In the data rows, zero lies at 4.5, halfway between 4 and 5.
Here are some numbered points:
(5 7 6 6 4 7 6 8 5 4 4 2 4 8 6 3 4 3 7 5 3 3 3 3 4 5 7 4 5 2 6 4 6 3 4 7 5
 7 3 3 5 3 6 1 5 3 4 4) 0
(6 5 6 1 5 4 3 4 4 7 3 5 3 4 3 5 6 4 3 5 4 2 5 7 5 4 3 5 5 5 3 3 4 7 5 7 4
 7 3 5 5 4 5 5 5 5 6 2) 1
(5 7 6 6 7 4 3 4 4 3 7 2 4 6 2 7 4 4 7 5 8 7 6 4 2 5 6 4 6 9 4 4 5 2 5 6 5
 7 8 5 0 6 5 7 3 5 2 4) 2
(5 4 2 7 5 4 7 3 6 1 5 4 5 3 5 5 5 4 4 5 7 5 5 5 3 2 5 5 5 6 2 3 7 2 4 4 6
 4 6 7 4 8 5 4 5 0 3 5) 3
(6 5 1 6 5 4 4 7 3 3 4 3 5 4 6 5 3 7 7 6 7 4 5 3 3 3 4 1 4 5 5 3 3 4 7 4 5
 5 3 7 3 8 2 6 5 0 0 5) 4
(4 3 6 5 4 4 7 6 6 2 1 5 6 3 6 3 4 2 0 5 4 8 4 7 4 6 6 4 8 5 4 5 5 6 3 4 5
 6 5 4 4 6 6 7 6 3 4 6) 5
(4 4 2 5 6 4 9 3 5 2 4 6 5 2 2 8 4 3 5 5 5 9 4 3 3 3 5 4 7 7 2 2 4 4 4 3 5
 3 5 3 4 9 5 4 7 3 3 5) 6
(2 2 4 5 3 4 5 3 1 7 1 4 4 2 4 4 5 5 3 7 2 7 2 3 4 5 5 4 4 2 3 4 1 6 6 5 4
 6 2 5 5 7 5 7 4 5 5 4) 7
(4 5 7 5 5 5 5 5 3 8 5 5 3 6 3 3 2 7 7 2 4 3 4 3 3 7 4 5 3 4 4 2 3 5 6 5 4
 4 4 5 4 3 4 5 4 7 4 5) 8
(4 8 5 4 2 6 0 7 5 4 5 5 4 6 7 5 2 6 5 5 4 1 4 3 8 8 3 5 3 7 6 8 6 3 5 4 5
 6 5 6 5 3 2 3 4 3 4 5) 9
(5 3 4 0 2 2 6 1 9 3 3 5 6 0 7 5 4 5 0 4 6 5 5 8 2 3 5 8 6 6 5 3 5 4 5 3 5
 4 9 3 6 4 5 6 7 5 5 5) 10
(2 2 4 4 2 2 4 3 3 4 3 4 4 1 6 4 5 4 4 5 4 6 3 7 4 4 4 4 6 4 4 5 4 4 5 3 4
 5 4 4 5 3 4 8 9 9 7 6) 11
(3 4 6 1 2 2 4 6 4 7 3 9 6 3 5 5 6 4 2 7 5 5 4 6 4 3 3 5 5 6 7 7 4 7 6 6 6
 6 5 5 4 3 3 5 4 6 3 5) 12
(0 4 6 4 5 3 6 1 6 4 3 7 5 1 3 3 6 3 1 5 3 1 4 6 4 1 6 5 5 4 8 5 3 4 4 2 3
 6 6 3 7 4 4 7 5 5 7 5) 13
(6 6 4 9 8 6 4 9 4 7 2 4 3 6 3 4 3 6 7 4 6 7 5 3 2 4 1 5 3 4 4 6 3 6 4 5 5
 4 3 5 5 5 4 5 5 2 0 4) 14
(3 6 4 6 4 6 5 7 7 1 5 6 3 5 4 6 5 4 2 2 3 6 4 7 3 3 3 5 5 3 6 2 2 2 4 4 4
 4 5 5 5 5 7 7 6 6 5 6) 15
(7 3 5 5 4 6 4 5 5 1 6 4 5 5 5 7 3 3 4 4 6 5 4 3 4 1 4 2 5 9 3 3 7 4 6 2 6
 6 4 6 0 9 4 2 8 5 1 4) 16
(1 6 6 4 5 6 7 2 6 0 4 4 5 3 4 6 6 4 2 3 5 2 4 5 5 3 6 7 7 4 2 2 6 2 2 3 3
 4 4 3 3 8 4 4 5 4 2 4) 17
(6 0 5 5 4 3 2 8 2 7 4 8 5 6 5 3 6 7 6 8 2 6 7 3 6 5 4 4 1 2 3 6 4 6 4 8 5
 3 4 5 3 3 3 6 5 2 8 5) 18
(5 2 3 5 4 3 5 4 2 4 2 5 6 4 3 2 5 6 3 6 4 4 4 4 5 4 6 7 4 4 6 7 2 6 3 4 4
 3 4 3 4 5 2 5 4 3 8 4) 19
(8 4 1 7 7 5 7 5 6 4 6 5 7 6 3 4 3 3 8 5 6 9 2 4 1 4 4 1 6 5 2 2 4 3 6 5 6
 9 5 6 2 6 2 4 3 3 3 7) 20
(5 5 4 5 2 4 7 5 5 4 7 3 3 8 5 2 7 6 7 5 4 5 5 3 4 4 5 5 4 3 1 5 8 6 5 7 4
 4 5 5 7 6 6 6 4 5 2 5) 21
(4 6 6 6 4 3 6 3 5 6 6 4 4 6 3 6 4 4 4 4 4 3 5 1 7 7 3 4 5 2 4 4 6 4 3 5 2
 5 6 4 5 6 6 3 3 3 4 5) 22
(7 7 3 6 3 7 5 6 4 1 5 0 6 6 4 8 4 4 3 4 5 9 7 5 2 4 6 1 5 6 1 4 4 3 5 3 6
 7 7 6 2 9 3 4 7 1 3 3) 23
(6 8 3 5 9 5 3 9 5 4 7 3 6 3 4 8 4 2 6 5 6 5 3 3 2 5 4 0 6 6 4 4 5 3 5 3 2
 4 3 7 4 6 2 4 5 2 2 4) 24
(7 4 5 6 3 6 7 9 4 7 4 5 3 5 8 6 3 3 4 7 5 4 6 2 7 5 4 3 4 5 2 2 8 4 4 7 5
 5 0 3 4 3 5 4 2 2 5 8) 25
(7 4 3 6 7 7 5 7 3 4 4 4 3 4 8 5 4 4 4 6 5 6 2 5 5 4 5 2 4 5 4 6 2 6 4 5 8
 4 3 7 1 4 2 3 4 3 3 6) 26
(0 5 4 4 4 3 9 3 3 5 5 5 5 3 6 4 4 7 3 6 5 2 5 6 8 6 6 6 5 3 5 5 5 4 5 5 4
 4 4 4 6 6 6 3 5 2 7 7) 27
(9 5 4 8 8 6 4 8 2 7 8 3 5 9 6 4 4 6 8 9 3 6 2 2 8 8 4 5 4 4 3 7 9 9 4 9 6
 4 1 5 4 5 4 3 1 1 2 5) 28
(5 7 6 5 3 6 3 4 6 3 6 1 9 5 3 5 4 2 4 4 6 1 7 5 4 6 5 3 4 7 4 7 8 5 4 4 3
 3 6 6 4 8 4 3 6 6 5 2) 29
(6 7 6 7 5 5 7 2 5 0 4 1 6 3 3 4 4 2 3 7 7 4 3 3 2 5 3 5 5 6 0 2 6 2 3 5 6
 9 5 5 5 8 4 4 7 1 4 7) 30
(5 3 2 4 6 5 4 5 6 5 4 7 2 8 4 5 5 3 6 5 6 5 3 4 0 5 4 5 6 5 1 3 4 2 5 5 4
 6 4 4 3 5 5 3 7 3 1 5) 31
(7 4 4 6 5 4 2 5 5 3 6 7 4 2 4 3 6 6 7 7 6 8 4 9 3 2 9 3 6 4 1 6 3 3 5 3 5
 5 5 6 4 5 3 7 5 2 4 2) 32
(2 6 6 5 1 1 1 2 5 4 5 4 5 2 7 7 5 4 3 3 4 3 5 7 6 6 6 7 4 6 8 5 3 3 4 4 6
 4 5 5 3 3 6 6 5 7 7 5) 33
(7 7 3 6 6 4 2 8 2 9 5 3 3 9 4 2 2 7 5 7 3 6 2 3 7 5 3 5 0 3 2 4 5 6 6 9 3
 3 3 5 4 2 6 4 2 5 7 6) 34
(6 5 3 7 4 5 8 2 5 0 6 4 6 2 5 6 5 3 2 6 8 9 6 7 2 5 5 4 6 6 0 2 6 0 2 4 5
 4 6 6 2 9 3 7 6 0 3 7) 35
(7 4 1 5 5 7 5 8 2 3 7 3 4 6 5 4 2 3 7 6 5 8 4 3 2 7 4 2 4 6 1 5 4 6 5 5 5
 5 3 4 4 4 5 6 4 4 3 8) 36
(7 5 3 5 5 5 5 4 8 3 6 9 5 5 5 7 2 4 2 4 4 3 7 5 3 5 5 2 6 4 3 4 6 3 3 5 1
 5 6 3 7 7 6 3 4 6 5 2) 37
(6 5 3 7 8 7 5 7 5 4 4 4 3 6 5 4 5 7 6 4 2 4 3 6 4 6 4 5 4 2 3 5 3 6 5 3 4
 4 3 5 6 4 3 4 3 3 7 3) 38
(5 2 3 3 5 2 3 5 4 5 6 5 4 4 5 6 3 5 2 6 4 5 3 3 7 4 4 3 4 5 7 3 5 3 5 3 5
 3 5 7 2 2 6 5 4 7 5 4) 39
(2 6 4 6 5 4 5 4 6 3 4 4 5 3 4 3 4 4 1 4 5 4 7 2 7 6 5 4 5 2 4 4 6 4 2 5 1
 4 5 4 7 3 7 2 5 4 5 4) 40
(7 2 2 5 7 2 5 7 2 3 5 3 5 4 6 9 3 3 5 5 5 8 4 3 2 2 6 2 7 5 4 5 4 3 6 3 8
 6 4 5 4 5 1 4 6 2 2 7) 41
(4 4 4 4 4 4 4 4 4 3 5 3 5 4 5 6 3 4 3 3 5 3 6 4 5 5 4 2 4 3 4 6 6 3 6 3 3
 6 4 3 6 6 5 4 3 2 4 4) 42
(9 3 5 5 6 6 3 9 3 7 7 2 2 5 4 6 3 7 6 5 2 5 2 4 4 3 3 1 1 3 6 1 6 5 5 7 7
 4 0 5 1 2 3 6 3 2 3 4) 43
(0 5 6 2 4 4 5 3 8 4 5 2 2 6 4 5 3 8 1 4 6 2 6 4 6 4 5 6 2 4 6 5 3 3 4 5 2
 4 7 4 4 4 7 2 5 4 6 3) 44
(5 4 4 7 5 5 4 4 4 8 4 5 4 6 4 5 3 5 7 3 5 4 4 2 4 2 6 4 4 3 4 5 5 4 8 7 5
 3 4 5 6 1 3 3 4 6 4 5) 45
(3 4 4 5 5 5 4 3 5 1 3 4 6 1 3 3 6 6 0 4 6 6 4 9 4 5 5 6 7 4 4 3 3 4 4 3 3
 6 5 3 4 5 4 7 5 6 5 6) 46
(3 5 7 3 6 4 5 3 6 5 4 4 3 6 3 3 5 7 1 4 6 0 4 6 5 6 6 7 4 4 6 5 4 5 4 5 2
 6 2 3 5 3 4 4 6 5 6 3) 47
(7 4 4 6 4 5 5 4 4 3 3 4 6 2 3 6 5 4 5 3 5 8 4 5 5 3 5 3 7 4 5 5 2 2 6 3 4
 3 5 6 2 7 2 5 3 2 6 4) 48
(1 6 6 1 2 4 4 2 6 5 5 5 4 5 5 3 6 6 3 6 3 0 5 6 7 5 6 3 3 3 5 4 4 2 4 6 5
 4 7 4 7 4 9 3 4 5 6 4) 49
(5 1 2 3 5 4 2 6 4 9 2 7 3 5 6 4 6 5 5 5 2 3 3 4 4 6 2 8 3 4 7 6 1 4 5 6 5
 2 3 5 7 1 6 5 3 6 5 6) 50
(3 5 7 4 4 6 5 2 4 6 2 4 4 4 1 3 4 3 3 5 5 3 5 6 4 2 3 6 5 4 8 5 2 6 2 3 6
 3 6 2 4 7 6 2 5 6 6 4) 51
(6 7 6 8 6 6 9 5 6 0 8 0 8 5 4 7 3 2 2 5 4 1 6 4 3 6 5 5 4 4 2 2 6 3 3 5 2
 4 5 6 5 9 5 1 4 2 2 3) 52
(6 4 5 4 5 1 1 4 6 6 4 6 2 7 3 4 3 7 5 4 2 2 4 4 6 4 4 2 1 6 6 3 3 6 7 6 5
 6 5 6 5 0 4 3 5 8 4 4) 53
(8 3 1 5 6 7 5 5 5 6 5 5 6 6 5 4 3 4 5 6 3 6 3 1 5 5 2 3 3 3 7 5 4 6 5 5 5
 5 1 6 6 6 5 5 3 6 5 5) 54
(4 9 6 2 4 5 4 1 6 5 6 4 6 4 3 5 6 2 4 3 4 1 4 6 6 6 6 5 6 5 7 3 7 3 4 3 3
 5 8 3 3 5 3 4 4 5 3 2) 55
(5 4 2 5 4 5 7 5 4 6 6 6 1 4 5 1 4 5 4 3 6 5 5 4 2 2 6 5 4 7 6 6 4 4 6 4 5
 3 5 5 4 1 4 5 7 4 6 4) 56
(5 4 6 6 4 4 7 4 2 2 3 5 6 3 6 4 3 4 0 5 7 6 4 6 5 5 5 3 3 6 4 5 5 5 4 6 5
 5 5 5 4 5 6 6 4 2 4 4) 57
(9 8 4 8 4 7 6 6 5 2 7 1 3 8 3 6 2 1 5 4 4 4 7 3 2 4 6 4 6 5 2 3 8 4 4 6 5
 6 3 8 3 6 2 1 2 6 0 3) 58
(7 5 3 6 7 4 4 6 2 5 7 4 6 6 7 3 3 5 7 5 5 5 4 3 3 5 5 4 3 6 2 5 4 5 4 4 7
 6 2 7 5 3 3 7 4 4 5 6) 59
(3 5 4 4 4 4 4 3 6 3 5 6 5 5 8 1 7 4 3 3 5 3 6 6 7 4 5 9 9 3 3 6 6 5 5 1 3
 4 6 3 6 3 4 8 7 4 5 5) 60
(8 4 3 4 7 2 4 8 2 5 7 6 6 9 6 4 3 6 8 7 0 4 4 3 5 7 5 2 3 3 4 5 5 6 5 5 6
 4 4 5 4 6 3 2 3 6 6 5) 61
(8 6 3 6 9 5 7 7 4 4 5 5 4 5 4 6 4 6 9 5 4 7 5 1 2 3 5 2 3 4 1 5 4 5 6 7 5
 4 4 6 3 4 0 6 4 4 1 5) 62
(1 5 3 5 4 3 5 1 7 1 4 5 4 4 5 6 3 1 2 5 7 6 4 8 4 3 4 2 8 6 2 3 4 5 6 1 2
 6 6 7 4 7 1 6 8 0 2 5) 63
(4 3 5 3 5 3 2 4 3 5 4 8 4 5 4 4 5 5 4 5 4 3 3 3 4 6 3 5 3 3 5 6 2 6 5 6 5
 4 4 2 5 4 5 4 4 5 4 1) 64
(5 5 6 3 4 7 4 2 3 4 8 3 4 5 4 6 6 2 6 2 5 5 3 5 6 7 3 5 5 8 5 6 5 2 3 5 5
 4 4 4 3 8 5 4 4 8 3 1) 65
(4 9 5 6 5 4 7 5 6 2 5 4 6 5 4 4 7 4 1 6 8 0 7 4 8 7 4 4 4 3 2 4 7 2 3 8 3
 4 7 3 8 9 7 1 5 3 2 6) 66
(2 3 6 4 4 1 2 2 7 7 2 5 4 4 0 4 2 5 3 3 6 2 3 6 5 2 5 6 3 6 6 7 2 4 2 2 5
 6 7 1 5 4 5 5 5 7 5 2) 67
(3 7 7 7 6 9 3 4 6 6 5 2 5 9 2 5 3 4 4 4 4 2 8 2 6 5 6 4 2 8 2 7 8 3 4 5 3
 2 5 7 6 5 6 1 4 4 4 4) 68
(4 5 6 2 6 6 3 8 6 9 6 6 6 8 3 3 3 4 6 4 3 2 2 4 7 7 3 7 6 4 6 6 6 6 6 7 4
 3 3 6 4 3 3 5 3 6 5 3) 69
(5 6 6 5 2 6 8 6 5 1 5 2 6 6 3 5 5 6 3 5 4 1 8 4 4 7 3 4 5 1 2 3 7 5 4 3 0
 3 4 3 6 9 6 2 3 1 8 5) 70
(5 5 5 5 5 2 5 4 4 2 2 4 6 2 5 5 5 5 7 4 9 7 5 6 3 6 5 3 7 6 1 2 2 4 3 3 5
 4 4 6 2 8 2 6 6 4 2 7) 71
(5 6 6 6 8 3 4 6 4 7 4 5 4 6 5 4 5 6 4 7 4 6 3 5 5 8 2 4 3 3 1 6 6 5 6 4 6
 6 3 4 5 6 5 2 3 4 4 4) 72
(3 3 7 5 7 6 5 2 4 5 3 5 5 8 3 5 6 6 1 3 4 1 6 6 6 5 6 2 5 5 6 1 3 4 5 5 4
 3 3 5 6 3 7 5 5 4 4 5) 73
(8 5 4 5 2 9 2 9 3 5 7 5 3 9 4 6 4 5 7 7 0 5 3 0 6 7 5 6 3 4 4 4 8 7 4 8 3
 5 2 6 7 2 6 2 3 4 5 5) 74
(7 4 2 6 6 3 6 7 4 6 5 5 8 5 5 5 6 4 6 5 4 6 5 6 2 4 4 4 3 3 3 7 3 5 5 5 5
 5 3 5 5 3 5 5 4 5 4 6) 75
(9 4 0 6 6 5 3 8 2 5 7 4 6 4 5 5 4 3 6 5 6 8 7 3 3 4 5 3 4 4 8 3 2 4 7 6 5
 7 3 6 1 6 5 7 5 4 5 4) 76
(3 4 3 4 7 4 6 1 6 2 3 6 2 2 4 3 5 4 1 4 7 4 5 6 5 3 6 4 4 5 4 3 6 3 2 3 5
 3 4 5 4 7 6 5 6 3 5 4) 77
(6 6 5 3 7 4 2 9 3 7 4 2 4 6 6 7 3 4 7 2 5 4 4 1 6 4 4 5 5 5 6 5 7 6 3 7 5
 6 4 6 4 5 7 2 3 7 3 3) 78
(8 8 5 6 8 7 3 9 5 5 7 3 5 9 3 6 3 3 5 5 0 4 4 2 2 7 3 4 1 6 6 4 5 3 5 4 6
 4 3 7 3 5 3 0 3 2 0 6) 79
(6 6 3 8 3 5 7 3 7 4 6 1 3 8 6 4 5 4 1 6 5 2 6 6 7 8 2 4 3 2 0 4 9 4 3 8 4
 4 5 3 7 4 4 3 4 4 5 6) 80
(5 7 3 4 7 4 2 5 5 8 5 3 7 8 7 4 4 4 4 5 3 3 4 0 5 6 3 4 4 7 6 4 6 8 4 8 6
 3 5 4 3 2 3 4 1 7 4 3) 81
(7 2 3 5 5 3 4 9 4 5 5 4 3 9 6 5 4 5 8 6 4 5 1 3 4 5 3 2 5 1 3 4 4 5 5 5 5
 7 1 4 3 2 3 6 2 5 5 6) 82
(6 4 3 6 5 6 3 9 4 5 7 4 4 6 5 2 4 5 4 4 2 5 3 5 6 8 5 7 6 2 4 8 7 8 7 5 4
 4 2 5 4 4 3 3 6 4 4 4) 83
(3 5 4 5 7 4 3 1 5 4 4 3 4 3 5 4 4 5 2 2 5 1 4 4 6 4 4 8 3 5 3 4 3 2 7 3 3
 5 4 2 5 3 7 4 5 6 3 7) 84
(3 1 5 4 3 5 6 2 5 3 5 5 3 2 3 3 4 4 4 6 3 4 2 6 6 2 4 6 5 5 5 5 4 3 3 4 4
 4 4 4 6 4 6 5 4 4 7 5) 85
(4 2 6 2 1 4 4 2 4 3 1 5 3 0 5 4 6 6 2 3 5 5 5 8 5 2 4 5 7 3 6 3 4 3 3 1 4
 1 5 4 2 3 5 5 7 5 5 4) 86
(9 5 5 7 5 4 5 4 3 5 8 5 4 5 5 4 4 2 7 8 4 7 2 4 5 4 5 3 3 6 4 4 4 8 6 6 6
 4 3 3 4 2 3 4 2 4 3 5) 87
(4 5 5 2 3 5 4 2 4 5 5 5 5 6 4 7 6 7 4 3 4 3 3 3 6 2 3 5 5 4 4 6 6 5 4 3 3
 5 6 5 7 2 3 4 5 6 4 3) 88
(5 3 3 1 4 3 5 1 5 1 4 3 1 2 3 4 5 4 0 5 6 4 6 8 2 1 4 5 9 1 6 4 3 4 6 2 5
 3 6 6 2 3 6 6 8 4 5 5) 89
(5 4 7 4 2 4 5 3 5 3 3 4 6 3 4 3 7 4 4 4 5 5 5 5 4 5 4 2 4 3 6 3 5 5 4 4 4
 6 5 4 4 4 5 6 5 5 4 3) 90
(1 4 6 4 4 4 6 1 3 5 3 5 3 1 3 3 6 5 4 3 7 2 6 7 7 0 3 3 7 7 7 3 3 1 4 3 2
 3 5 5 3 7 6 4 7 5 7 3) 91
(6 7 7 6 5 5 3 6 5 5 5 4 5 8 5 4 2 5 6 2 4 3 5 5 6 6 6 4 2 4 2 4 7 7 5 8 6
 6 3 5 5 6 4 3 4 4 5 7) 92
(5 8 7 5 5 4 6 3 5 5 6 3 6 3 4 5 3 4 3 2 5 2 4 5 3 2 5 5 5 6 6 3 6 5 2 4 4
 3 8 5 5 6 3 5 6 6 3 4) 93
(2 4 3 5 6 2 3 4 5 4 7 4 3 4 5 4 6 4 4 3 4 5 7 6 5 6 6 6 6 6 6 4 4 5 3 5 2
 4 5 2 5 5 5 3 5 3 6 4) 94
Which two points above are nearest to each new point, looking only along the 4 directions in which the numbered points spread most? Their numbers follow each, nearest first.
(3 1 5 2 2 5 7 3 6 2 4 2 3 1 5 6 7 5 3 4 4 6 6 5 5 1 2 5 5 6 4 4 6 3 3 5 3
 5 6 4 6 7 5 5 6 2 5 7) 77 46
(3 7 5 4 3 5 6 3 7 4 4 4 2 4 4 6 5 3 3 2 6 4 6 5 6 6 6 3 4 4 5 5 7 4 5 5 2
 4 7 4 6 9 3 2 4 6 5 4) 37 29
(6 8 6 3 5 7 4 5 7 4 3 5 7 8 5 6 4 5 6 4 5 3 4 1 6 5 6 7 6 5 7 6 7 6 3 6 5
 6 5 5 4 6 5 2 2 6 4 6) 9 0
(6 5 3 6 2 5 2 8 4 7 5 4 3 7 8 4 2 9 8 4 2 4 5 2 3 5 3 2 2 4 4 4 0 8 8 8 7
 5 3 5 8 4 3 3 3 2 5 4) 61 82
(4 0 3 6 5 4 8 6 3 6 3 6 1 3 5 6 4 4 6 6 2 5 4 6 5 2 4 5 8 2 4 5 5 6 4 3 4
 4 4 6 4 6 6 6 4 5 4 4) 7 19
(4 5 7 3 3 4 7 3 6 3 6 5 4 5 3 6 6 5 2 5 7 4 8 6 5 2 6 2 6 5 5 2 6 4 1 4 4
 3 5 1 4 6 4 4 5 3 3 3) 17 37
(5 4 4 4 6 5 5 6 3 0 6 4 3 3 2 4 4 3 6 7 4 7 6 2 0 5 7 1 3 7 3 5 4 4 5 1 5
 5 5 4 4 8 1 5 5 3 4 5) 4 31
(3 7 6 3 6 4 8 4 4 4 3 5 6 4 4 4 1 5 3 3 5 4 4 6 3 2 3 5 5 3 3 7 6 4 5 3 3
 5 4 1 7 4 7 4 3 7 7 5) 94 73
(6 0 5 3 5 5 5 5 4 2 6 7 8 3 4 3 4 7 4 6 5 5 7 6 2 4 3 2 4 7 5 7 3 6 5 3 6
 5 5 5 5 4 2 4 7 5 3 5) 56 48
(3 4 4 2 1 3 0 3 4 9 2 8 3 4 5 4 5 7 3 3 3 6 4 7 4 3 7 8 3 4 6 4 3 5 7 4 5
 5 5 5 4 2 5 4 7 9 8 4) 12 67
(1 5 6 4 5 5 8 0 6 3 3 3 5 5 3 4 4 2 1 3 4 1 5 5 5 5 4 7 8 3 5 4 6 3 3 4 4
 5 5 3 7 4 6 5 6 5 6 3) 44 40
(5 1 2 5 2 3 7 5 4 8 5 4 3 3 6 3 8 6 5 6 1 6 6 7 2 3 4 6 3 3 5 3 2 6 3 3 5
 6 0 6 4 4 6 7 5 6 7 9) 7 19
(6 8 6 3 8 5 5 5 5 6 7 3 4 7 4 8 4 1 6 5 6 5 3 5 4 7 5 3 4 7 8 4 5 5 4 5 3
 5 7 7 2 6 4 4 3 5 4 3) 65 2
(2 5 7 0 7 3 5 1 4 7 2 6 6 4 6 4 5 6 3 2 4 1 1 7 5 3 7 7 5 3 5 5 4 6 5 4 4
 4 7 5 6 5 3 7 7 6 4 4) 33 51
(4 3 5 6 3 5 4 3 2 2 2 7 5 2 5 4 8 3 4 5 3 7 4 5 5 5 6 3 6 3 3 3 3 3 2 2 4
 5 4 3 3 6 3 4 5 4 5 4) 5 57
(5 4 6 4 6 3 3 5 2 9 5 4 5 6 8 6 5 4 3 6 1 3 3 2 7 4 1 7 2 4 5 6 5 7 5 8 5
 7 1 6 7 3 5 4 2 4 7 2) 69 34
(6 4 5 4 4 3 1 4 4 8 2 7 4 5 5 3 5 7 8 4 3 6 1 1 3 3 4 4 2 7 4 3 3 4 4 2 7
 6 8 6 4 3 3 5 6 8 5 5) 39 12
(6 6 3 4 8 8 3 7 3 7 4 7 5 7 5 3 3 5 8 4 3 4 5 3 6 5 4 4 0 2 4 4 7 6 8 6 4
 4 5 5 1 3 6 2 2 7 2 0) 81 78
(5 5 4 7 4 5 4 6 3 8 5 6 4 6 3 5 2 8 8 6 4 6 2 2 2 7 2 3 5 5 5 5 5 7 6 5 5
 4 4 4 5 2 4 5 3 6 4 6) 54 45
(3 4 7 4 6 3 7 5 4 1 2 3 4 2 1 6 7 5 2 4 5 5 5 7 3 5 4 5 5 4 6 4 3 3 2 5 4
 3 3 7 5 4 4 5 5 6 4 7) 15 90
(5 5 3 7 6 8 4 9 2 8 4 9 4 4 4 3 5 5 7 5 1 7 2 2 6 9 4 6 3 3 6 6 6 8 6 7 5
 5 3 7 4 1 5 4 3 3 6 3) 34 61
(4 6 5 4 3 4 2 4 7 8 6 2 5 8 3 4 6 7 6 5 5 3 4 3 7 6 5 6 4 5 3 2 4 5 6 5 4
 3 6 4 6 2 2 3 3 4 4 1) 9 8
(2 2 6 3 2 4 6 2 3 5 3 6 6 2 7 6 7 4 0 3 6 5 3 6 2 3 8 4 5 5 5 4 6 3 6 5 4
 4 6 4 4 4 6 7 5 7 6 3) 86 89
(6 3 4 8 5 6 7 5 4 3 6 4 4 3 4 4 3 1 5 7 4 9 5 2 0 4 4 5 4 4 1 2 4 5 3 4 7
 6 5 6 4 4 2 5 6 4 2 4) 4 20
(2 5 6 2 4 3 5 4 5 4 4 3 4 6 4 5 5 4 2 3 3 3 5 6 5 5 2 3 5 5 7 5 4 2 5 6 3
 7 6 5 5 4 4 4 5 4 5 4) 84 73
(2 6 4 4 7 5 8 3 8 1 2 4 7 4 4 4 3 5 4 4 7 4 3 4 4 6 2 2 6 4 2 6 6 5 4 4 4
 5 5 2 5 6 6 6 7 4 6 6) 57 42
(4 3 3 3 8 5 1 6 6 8 4 5 6 5 4 7 1 5 7 5 5 5 6 1 2 7 6 5 4 6 7 7 3 4 6 6 5
 4 3 5 5 3 3 6 3 4 5 5) 45 8
(3 5 4 5 2 5 4 1 6 4 3 6 4 3 4 5 4 2 3 5 6 6 6 8 4 4 5 3 5 8 6 4 3 1 2 0 4
 6 6 2 6 5 5 4 5 3 8 4) 77 91
(4 3 6 0 6 3 2 0 3 6 3 5 4 4 3 1 3 4 4 2 4 5 7 4 7 4 5 6 6 5 5 6 2 3 6 2 4
 4 9 3 7 4 5 2 4 5 7 5) 33 51
(3 4 6 5 3 4 7 5 3 3 8 4 5 2 4 5 3 3 4 5 3 4 6 6 4 4 7 4 4 4 3 4 4 4 3 4 5
 5 3 3 3 4 4 5 5 4 5 5) 57 15
(3 3 3 3 3 2 2 3 5 7 4 6 5 4 3 5 4 4 3 4 2 3 4 4 4 5 5 7 4 6 6 5 0 9 5 4 4
 5 4 3 5 4 4 5 4 5 4 8) 12 64
(2 0 4 5 5 6 3 5 3 5 6 8 5 3 7 5 1 2 8 4 6 6 3 5 3 4 6 2 5 8 5 6 3 2 5 4 6
 6 3 5 1 7 5 4 7 6 4 4) 48 56
(2 4 5 4 5 6 6 6 6 3 5 3 7 3 5 8 5 2 4 3 5 5 8 4 4 4 5 5 4 3 4 5 7 3 3 4 5
 5 4 5 5 9 3 4 4 4 1 4) 37 42
(3 5 5 7 4 5 6 5 4 2 5 2 5 5 6 6 5 5 3 3 3 5 6 4 5 4 2 5 5 7 6 4 5 7 5 6 3
 3 6 4 6 5 4 6 2 2 4 5) 42 37
(6 4 2 5 7 4 2 7 5 6 8 8 6 6 6 3 3 7 5 6 4 3 3 3 3 6 5 5 4 3 4 6 4 7 3 8 4
 3 4 4 6 3 6 3 2 6 8 3) 83 38
(4 6 3 6 5 6 5 6 6 4 7 2 5 3 6 7 3 2 5 4 6 8 5 5 3 5 3 2 4 5 2 4 5 2 5 3 5
 5 6 6 4 5 4 6 7 2 3 4) 31 4
(2 3 5 4 3 3 3 4 6 8 7 3 4 3 5 5 5 5 7 4 4 3 6 5 5 4 4 5 3 4 6 5 8 4 3 5 4
 2 4 6 4 5 3 2 2 6 3 4) 88 9
(5 5 5 3 4 2 4 9 6 7 6 8 4 9 6 2 4 7 7 5 4 2 4 4 4 6 2 6 3 2 6 5 6 6 6 5 6
 4 3 3 5 3 6 3 2 6 7 4) 69 34
(8 4 7 3 5 3 4 7 3 6 4 5 3 4 6 4 5 4 7 4 3 3 3 6 5 2 3 6 2 5 8 7 1 3 5 5 5
 6 3 4 5 2 4 3 4 9 7 4) 53 64
(3 6 6 2 2 5 4 2 7 6 0 5 1 1 3 5 6 5 2 5 4 6 6 7 4 2 4 4 7 2 8 5 3 2 6 5 4
 4 5 1 5 4 4 5 5 7 8 2) 13 33
(7 4 5 4 5 5 4 7 3 7 9 4 5 7 7 3 4 5 6 6 1 2 4 1 5 6 3 3 2 2 4 9 7 7 7 8 7
 4 5 3 5 3 6 4 0 6 5 5) 34 74
(1 4 7 4 2 4 2 1 5 3 1 4 4 1 5 3 8 5 0 4 3 0 4 7 6 6 7 8 6 3 7 6 4 7 3 5 4
 4 6 2 8 3 7 2 6 7 7 4) 49 13
(4 8 6 4 5 4 3 2 5 3 6 2 6 6 3 5 5 4 3 2 6 3 3 6 7 8 5 4 6 4 1 4 6 6 4 2 4
 6 7 6 5 6 4 0 5 4 2 1) 29 37
(4 5 7 7 3 3 7 4 5 3 7 3 5 4 4 5 4 5 4 2 7 3 6 5 4 7 5 5 5 3 3 4 9 2 2 6 6
 4 5 4 7 7 6 5 5 3 4 2) 37 42
(3 6 4 5 2 6 5 2 5 2 6 4 6 5 5 6 7 4 5 5 9 3 6 6 2 4 4 3 6 4 5 5 5 4 5 3 3
 3 8 6 3 9 5 5 7 3 6 2) 17 77
(4 3 3 8 6 5 6 5 5 0 4 3 3 2 5 6 6 2 4 4 6 9 5 4 2 1 3 2 5 9 4 4 5 6 4 4 6
 5 4 6 3 4 4 7 9 4 1 5) 71 48
(7 3 5 4 5 4 5 7 4 2 5 5 5 4 6 6 6 2 4 6 5 6 6 3 3 4 2 4 4 3 4 3 3 3 5 5 5
 2 5 7 3 4 5 6 3 4 5 5) 31 75
(5 2 2 3 5 5 4 4 4 7 3 7 6 5 4 3 5 5 4 3 6 7 2 5 5 4 7 5 5 7 5 5 4 5 5 4 5
 6 4 4 4 5 6 6 7 5 4 6) 56 12
